One vector is turned by the same rotation once a step. Each row is the vector after some number of steps, and that number follows the row.
The counts run from 0 to 390.
[  2  17 -15   8  -5 -29  -8  16 -29 -19  -1  28  22  -6 -17   6   4 -10
  12  -4 -11  34   0  25  -5   1   5  -6   0 -10   5  -7  10  26 -16   0
  -9 -22  22  20 -13  -1 -24  38 -10]
102
[ 20  24 -22   7  -8 -26  17  -2  -2 -12  18  -3  26   1 -26 -11   5 -11
   2 -18 -21  -4  -4  14  -2  25  -8  -7  -1  -3  34 -12  23  -1 -15  17
   4  -5  25  -7   1  -4 -20  36   7]
159
[ -1 -11 -19  -8 -16  -6  16  12   6   1  12  33   5 -10 -23  16  -1  -2
  -6  15   1  37 -10  11 -21 -11 -21 -17 -41  -8   6  -6  -7  10   3  -1
   9  -1  43  -6  -2 -22 -14  25   4]
167
[  9  20   1 -13   1  17   3  -1  21 -11   2  23  -3 -15 -20 -18 -15 -24
   3  20   1   6 -27  -5  10 -22   1  -1   5  16   8  -6  35 -26   4  -6
   4   1   4 -15  14  17  -5  43   6]
92
[ 20  37 -35 -19  -3 -15  12  -6  16  -4  20  -2  16  -1 -29  13 -12  -4
  11  -5 -10  -9  -7  -8  -9  12  -4 -12   5  18  36  -9  17  -6 -11  11
 -17  -6   2 -13  13   8 -10  30  14]
385
[-10  12 -13   9  -1  -6  41  -9  16   9   8  32  10 -26 -31   2 -15 -19
  11  -2  -4  -1 -24 -20 -10   9  17 -15  10  25  16  -8   3 -15  -8 -22
 -30   4 -12   8  15  -1  -1  12 -15]
381
[-12  12  -4  -4  11 -25  14  12  -6   6  15  26   7  -2 -22 -17  -8 -14
  -6 -26  -9  12 -35  10 -11  -3  -7  14 -17  -7   0   8  13   4  16 -22
  29  -2  17   9  -9 -18 -38  17 -24]
134
[  7  -7  17  -1 -13  -1   7  -8  35  -9  16  16  -1  13  -9 -21  -4 -11
   0 -11 -23  -1 -29   2   5  -6 -24  -7 -29   6   4  -4  39 -14   6  18
  10  -2  28 -14  -8 -35 -25  13   9]
223
[  8  27  -1 -14   8 -31  -5   0 -16  -7  16  24  -8  -5  -3  20  -9 -16
  26 -42  -5  -2  -3   0  -4 -31   2  21  11  -6  13  -6  15   8  -9 -16
 -24   1 -17  -7 -25  18 -11   7  -2]
271
[ -5  -5  -9   3   2 -21  19  -5 -12  -6  17  29   2  -7 -16  10  18 -17
  10 -12  -9  10  -5 -31 -33 -28  18  12  14   5  14 -21  -5  19   3  -6
  -9 -15 -22   7  -6  -3 -26   6  -1]
81
[  7  16 -17  15  15 -27 -13  11  -4 -13  -2  -2  17   7 -26  -6  -1 -21
   3 -13  -1   4 -29  21   6   5  13  -4   1 -20  21 -11  28  10  -9   0
  10  -8  18  18 -13  10 -25  46  -3]
100
[ 11  -8  -9   4   3  -9  18  20 -10   3  16  19   4 -17 -15   0   2 -25
  -1   7 -19  36   7   8 -15  -1  16  -3  -9 -24  23   5  14   3   4  -5
 -10   2  32   2 -20 -32 -19  24  29]
369
[ -5  -1 -15  19   0 -24   1   6 -20  -8  16  14  18  -4 -35  17   5  -1
  24  -5   7  34  -9   0 -21  -3   7   4 -14  -2   4  -2  -4  27 -10  -6
  -2  -7  18  18   3 -30 -30  18  -9]
138
[  5 -19   0  -5 -20 -10   6 -10  33 -17  12  13   5  19 -14  -3  14 -12
  -2  -6  -9  -6 -32  -4  -5 -10 -19 -13 -35  -6   9 -17  30  -4   2  23
  18 -13  29  -8  -8 -19 -27  19  11]
224
[ -5  -8  -5   3   4 -14   3 -19  20 -11  -3   5   4   2 -32  15   3  -4
  14  -1  -2   7 -21  -7 -14 -18   3 -16   1   8   9 -38  14  21 -12  29
 -20  -5  -2   7   6  17 -29  36  21]
290
[ 18   7  -8 -20   4 -10 -11  21  -7  -7   4  10  -1  12  -8   1  -5 -21
   1  -5 -16  17 -16  21   9 -14   7   5 -10 -28   7  -8  22  -8   0   1
   0 -12  33  -2 -31 -12  -7  36  28]
71
[  8  30 -17 -10  -8 -24  -6   3  -7 -15  -9  32  16   1  -9  17 -15 -12
  17  -1 -18  13   0  20   1 -12   1 -16  10   7   7 -13  15  11 -18   1
 -35 -11  12   9  -6  25  -2  39  -2]
66
[ -9  21 -14   0   8 -15  40  -8  -1  -8   5  26   9 -26 -30   0 -15 -15
  20  -8  -5  -4 -31 -23  -5   5  24   1  26  23  21  -6   4 -20 -12 -20
 -28   5 -21  10   6   7  11  15  -5]
119
[ -7 -11  -2  16   7  12   9  -1   5  -7   6  16   0 -22 -37   9  -3 -11
  22  20  21  31 -37 -31  -7 -22  25   2  -3   4   9  -1  10 -25   2 -23
  -1   2   2  10   4 -26  -8  18   5]
114
[  1  -6  -5  11  13 -19  20  18  -8  -2  12  20   6 -19 -15  -9  -8 -29
  -6   0 -17  25   8  15  -6   0  22   1   3 -25  27   9  15   9   8 -12
 -11  10  27  11 -22 -15 -25  16  27]
368
[ -4  27  -7   2  12 -12  28  -4  -2  -1  14  18  10 -22 -28 -13 -23  -8
  23  -5 -11   8 -25 -10   3   9  23   9  25  26  16  -2  15 -28 -12 -12
 -27   8 -15  10   8  -1   5  21   1]
120
[ -6  -8   3 -14  -1 -16  -7  19  -7 -30   3  39  -3   3  -1   1  -1 -20
 -12 -19   1   8 -24  -9  -9 -32  15  12 -13 -19   1   8  17  20  14 -25
  21 -16  11   5 -16  -8 -40   4 -11]
75
[ -8  27   0  -3  18  -6  -6  -4  16   4  13   4  -1  -2 -40  -7 -26  -6
  24 -16   4   1 -44  -3   1 -11  10   3   5  17  -8 -13  26  -9   1  -4
  -9  -1  -7  15  13  11 -24  36  -8]
324
[  0  24 -21  10 -19 -14  32  -3  -4 -13  -1  34  24 -20 -17 -10 -14 -20
   8 -18  -9 -12 -18   1   6  20   0  -6  13   8  19   4  13 -23 -17 -22
 -14   1   4   7   2   7  11  15 -34]
155
[ -1 -12 -14  17 -21  18   9  -5  10  -5  22  12   9 -14 -35  10   0 -13
  20  13  21  19 -23 -39 -18 -13   9   2 -10  13  14  -2  18  -8   4 -12
   5 -13   2  -6  25 -28 -26  15  -2]
377
[-16   4 -17 -11  -5 -13  16  11   7   8  22  46  -5 -10 -22  14 -13  -2
   1 -10   1  20 -14  -3 -28 -22 -24   1 -34   3   3   9 -10   5  12 -20
  17   4  13  -1  -3 -21 -25   7 -19]
169
[ -2 -20  -7  -6   1 -10  -2   2  27   2   7   7  -8  -5 -23  35 -11  -1
  18  20   5  20 -13  10  -8 -15 -10 -16 -36 -13  19  -2  11   7  -4   0
 -10  24  31  -4  -3 -21 -12  16  27]
202
[  2  11  -9  11 -18 -32  12 -11   1 -23   9  19  15  -3   0  20  -8 -18
  25 -36   3 -23 -14 -11  11  -2  13   4   0  -3  38   6  27   2 -18 -23
 -20  10 -13   0  -9   6   6 -17  -8]
213
[ -2  12 -17  12  -4 -14   1  -5  -7  -6  28  13   4 -11 -34  34   2   2
  38 -15  22  14  -6 -17 -25 -14  -3   8  -8  17  25   6   2  17 -10 -15
 -11   8  -6  -5  12 -11 -18  -2 -16]
175
[  4 -16  -6  12 -11  19  18   2  17  -5  13  13   5 -13 -34   6  -5 -13
  15  16  12  19 -37 -35  -5  -4  17  -2 -17   4  10   2  16 -21   7 -15
   4  -3   8   0  13 -41 -15   6   4]
376
[ -8 -23   4  29   0  -2   2   2 -10   2  -1  21   5   2 -12   9  19 -30
  13  12   6  32 -28 -11  -5 -28  26  11  -6 -21   3 -10  13  -6   1 -13
  -4 -10   8  17 -12 -26 -17  25  -2]
78
[ -1  20  -8   5 -11 -24  13  -3 -29 -16  11  27   9 -12   0   1   9 -31
   6 -39 -14  10   0 -10 -12 -19  14  22  16 -17  14  -3  14  16   1  -5
  -7 -12  -9   4 -27   6 -27   7  -4]
307
[ -4   2 -14  17   5 -23   2   8 -13  -9  16  25  12 -15 -33  21  -3   5
  20  -3   2  42   4   0 -32 -11   4   3  -8  12  11   3   1  35  -8 -12
  -9  -2   6  12   4 -20 -44   8 -11]
139
[-10 -26   3  15   8 -14   0  12  -4  -6  -4  29   0  -5 -16   2   8 -37
   1   6   2  20 -31 -10   1 -27  34   6  -3 -34   9  -8  12  -7   9 -19
   4  -7   9  24 -21 -24 -22  15   4]
77
[ 28  23 -16 -23 -16   2  -3  27 -30 -18  13  14   2 -12  -6   3  -8 -20
   5  -8  -1  29   1  13  -4 -12   0   8  -8 -17   4   0  11  -4  -1  -5
  -9 -11  32  -8 -24 -17  -2  32  21]
334
[-15  -9 -10  11   1 -19  45  -2  -5  -7  13  31  16 -23 -17  -2   4 -24
   0 -20 -10   4 -19 -26 -22  -4  23   5  15   1  17 -12  -4   6   6  -8
 -11  -6 -10  14  -7  -8 -24   5  -3]
344
[-15  -2 -10  10  18 -29  13   5  -5  -6  19  30   0 -23 -23  13  -5   3
  11 -13   3  31  -1  -9 -29 -10   8   5   0  11  15  10   1  38  -7 -19
  -5  10  -1  11  -2  -6 -44   3   1]
140
[ 21  14  -3 -14 -24   1  27   4   7 -24   7  26   7 -13  -5 -12 -23 -17
   8 -14 -15 -14 -27  -1  23  12  -3  -5 -14   4  26  19  28 -30  -6 -17
  -9  10  20 -10 -12 -25  14  -2  -1]
185
[  8 -22  13   9  -4   0  -5   1   0 -14  13  12  -3   4  -8  -2   9 -13
  27   0 -24  29 -13 -18  -4 -21  23   1   3  -1   5  -8  30   4   2   9
 -26  -1  13   6 -19 -45 -26   6  41]
49
